Y: rows in 3 groups, each row roughly a mix of its group's directions:
Y (100 x 10):
[[ -7 -12   9  54 -49 -18 -12   0  10   2]
 [ -8 -41  14  -5   7  23   9 -14  31  50]
 [ 17  -5  -9   6   2   9  46 -22   7  55]
 [ -6   8 -17  30 -20 -22  57 -20  -6  18]
 [ 41  41  -9  19  38  14   2  19   1  20]
 [ -4  22 -37 -46 -10  15  11  11  18 -37]
 [-16 -25 -20  -5 -20 -12  63 -19   0  -6]
 [-23 -36  54  19  -6  -8 -15   4 -20 -22]
 [ -1 -42  29  53   2 -25  11   2  -9  -4]
 [ -5 -21  26  50  -6 -13 -17  16  14  41]
 [ -5  -8  19  52 -23 -41   8  21 -21  -3]
 [-25   7 -37 -50 -19   3  31 -17   4  -7]
 [  4  -8  12  42  -3 -41  21 -14 -36 -26]
 [ -3  20 -34 -62   4  22  10  -7   3 -13]
 [-33  14 -20  33 -37 -29  22  20   1  18]
 [ 19  38 -21 -13   4  -5 -18   4  -9 -58]
 [  7 -45  16  40   9 -13  40  -9   4  19]
 [-16  -8  19  35   3 -15  45 -27 -16  33]
 [ 17 -20  39   6  28  17  -6 -49   1  24]
 [-19  11 -31 -45 -47  17  -8   9  -1  10]
 [  9 -13  25  45  44 -10  -1  14  23  24]
 [ 14  13 -31 -53  10  29 -10  18  25   9]
 [ -2   4   1 -58   6  39 -18   8  18  25]
 [ 30  39  -9 -13  30  34  -9  11  21  30]
 [  5 -29  39  53   0 -22   3  13   6  19]
 [ -5  12   0   3  16  30 -14  -6  24  64]
 [ -7 -16  18  40 -38 -38   4  24 -13 -20]
 [-14 -27  40  41  -8 -12  32  -7  19  21]
 [-20 -16  29  33  -9 -39   6   3 -34 -30]
 [  0   9 -32 -58   7  37  -5 -14  10   4]
 [-26 -26  24  42  -3 -30  25 -13 -23  18]
 [-14 -56   8  -6   3  12   8 -40  32   3]
 [ -4 -18  -3  30  21  -7  46  13  33  33]
 [  9   9  -6  -2  33  20   2  14  39  53]
 [  2  19  25  41 -21 -16 -40  24 -16 -21]
 [ 25  -2 -28 -32  18  41 -10   8  20  34]
 [-10  27 -28  49 -23  -9  29  -5   5  28]
 [-28 -17  -1 -14   6  20  32 -42  23  34]
 [ 14  -8  37  49  35 -17 -23   8  -3  -9]
 [  3 -11  30  37  -7 -25 -22   3 -30 -41]
 [ 12 -45  22  36   9  -8  24 -22   3  34]
 [ -8  33 -28 -35 -14  26  16 -11  31  29]
 [  4  44 -17  -2  -3   1   6  35  -6 -52]
 [ 26  20 -15 -32  28  34 -39  -6  19  -8]
 [-36  -4   3  29 -45 -37  26  -6   2   0]
 [  1 -25   6 -11  -3  24 -46  38   8  35]
 [ 15  -3  -7 -57  20  32 -25  19  18   6]
 [ -1   0 -22 -49   2  33  -9  -1  19  42]
 [-11  -4  10  -3  28  21  26 -49  36  20]
 [ 22  19  15  27  53   8 -13  22  25  17]
 [ -6 -19  40  48   2 -21 -12 -11 -29 -18]
 [-12 -27   0 -10 -23 -23  56  24 -16  16]
 [-21  20 -32 -45 -16  12   5  12  37  20]
 [ 20   6 -41 -17  31  18 -13 -39  21 -19]
 [ -5 -33  40  52  -3 -25  10   5   1  12]
 [ 11   8   0  11  14  42  -4 -15  23  57]
 [-37 -10  23  21 -18 -32  26 -12 -34 -22]
 [ 27  49  16  14  30   7 -15  14  25  26]
 [  8  -4 -11  -9  20  11  63   1 -16  35]
 [ -3 -37  37  45  17 -15   4  -7   3  29]
 [  3   5 -33 -58   1  25  27 -21   3   3]
 [ 23   9   6  19  41   8  26 -16  28  42]
 [  5  29 -16 -13  31  16  17  -8  38  43]
 [ -4 -27  21 -53   1  34  12 -12  25  16]
 [ -7 -45  47 -11 -12 -21 -21  -1 -10 -27]
 [-11 -29  39  45 -10 -22   1 -10 -14  29]
 [  5 -44  42  33  -6 -21   7  -2 -24  17]
 [  0 -20  -1 -29  18   5 -20 -18 -20 -59]
 [-10  14  12 -14 -24   5  -9  42  -3  56]
 [-21  14 -12   7 -38 -27  28  -9 -18 -45]
 [-16   8  19 -22  33   4  -2 -42 -10 -46]
 [-32   0 -35 -18 -15  -2  37 -35 -27 -14]
 [-16   6 -14  19 -29 -32  22  -2 -38 -40]
 [ -1 -16  12  52 -23 -36  18  16 -21 -18]
 [ -3 -12  -5 -18 -18  17 -38  56  16  17]
 [  8  23 -32  -1  11  -7 -10  49 -25 -36]
 [ 12  -2  31  32  12 -25 -12 -22 -29 -43]
 [ -1 -24 -13 -34 -29   3  26 -41 -28 -17]
 [ 11 -16  37  32  20 -19 -30   1 -25 -35]
 [ -1 -20  45   1   9   2 -37  11  31  36]
 [  7   6  -8 -19  10  30  -4   7  27  63]
 [-11 -43  39 -25   6 -25   6  13 -29 -20]
 [-12  15 -40 -55  -3  17  28  -7  12  -2]
 [  9  55 -40 -24   7  12  11  -6 -12 -22]
 [-29 -13  22  44 -43 -26   6 -13   3  -6]
 [ 21  26 -33  -5  11  34 -13   3  27  43]
 [-18  -2 -11  44 -43 -28  16  30  -8   7]
 [  9  12  -1 -30  39  46  17 -16  15  27]
 [ -9 -22  38  39   5 -28  15 -17 -36 -12]
 [ -1  14 -27  -1  -9 -27  53 -10 -19 -36]
 [  2  34  -9 -28   9  26 -40  12  21  36]
 [ -6  26 -45 -50 -16  24   7  -8   3  -8]
 [ -2  11 -31 -47   6  28  11  -4  25  36]
 [ 36  26  19  25  10   2 -11  51   4  23]
 [  6 -33   8  11  13  13  -7  -8  33  58]
 [ 21  -6 -26 -48   7  40 -20   3  28   3]
 [  6   4  -7  34 -16  11  16 -22  22  58]
 [-19   9  31 -10 -38 -15   1  42 -28 -23]
 [ -4 -28  33  -2  -3   2 -57  22  10  23]
 [ 10  -7   7  23 -53   6   4 -15  -5  49]]
which group is each row in? (one row of each group first):
[-12 -39  -1 -47   4  16 -24  -1 -32 -23]
(71)
[-28 -28  41  25  -6   2 -12  19  -6  42]
(30)
[-10  -1 -32 -55 -34  20  15 -15  -5   6]
(114)

[ 11  45  -4   4  32  -1  -1  23   0 -50]
(114)
[ 17  45 -21  16  43  23 -26  -7  -6  -6]
(30)
[ 16  11  44  37  12 -16 -22  30  13  26]
(71)
[-16 -34  -5 -18 -34 -15  19 -31 -30 -28]
(114)
[-19   4  -7 -50  -2  10 -16  30   6 -45]
(30)
[  6 -51  49   3   0 -18 -19  11 -21  -3]
(30)
[ -9  29 -25 -16   5  19  -7  52  32  18]
(114)
[ 12  40 -20 -28  35  27  -6  24  26   9]
(114)
[  5 -18  -8 -52   9  21 -45  -2   4 -24]
(71)
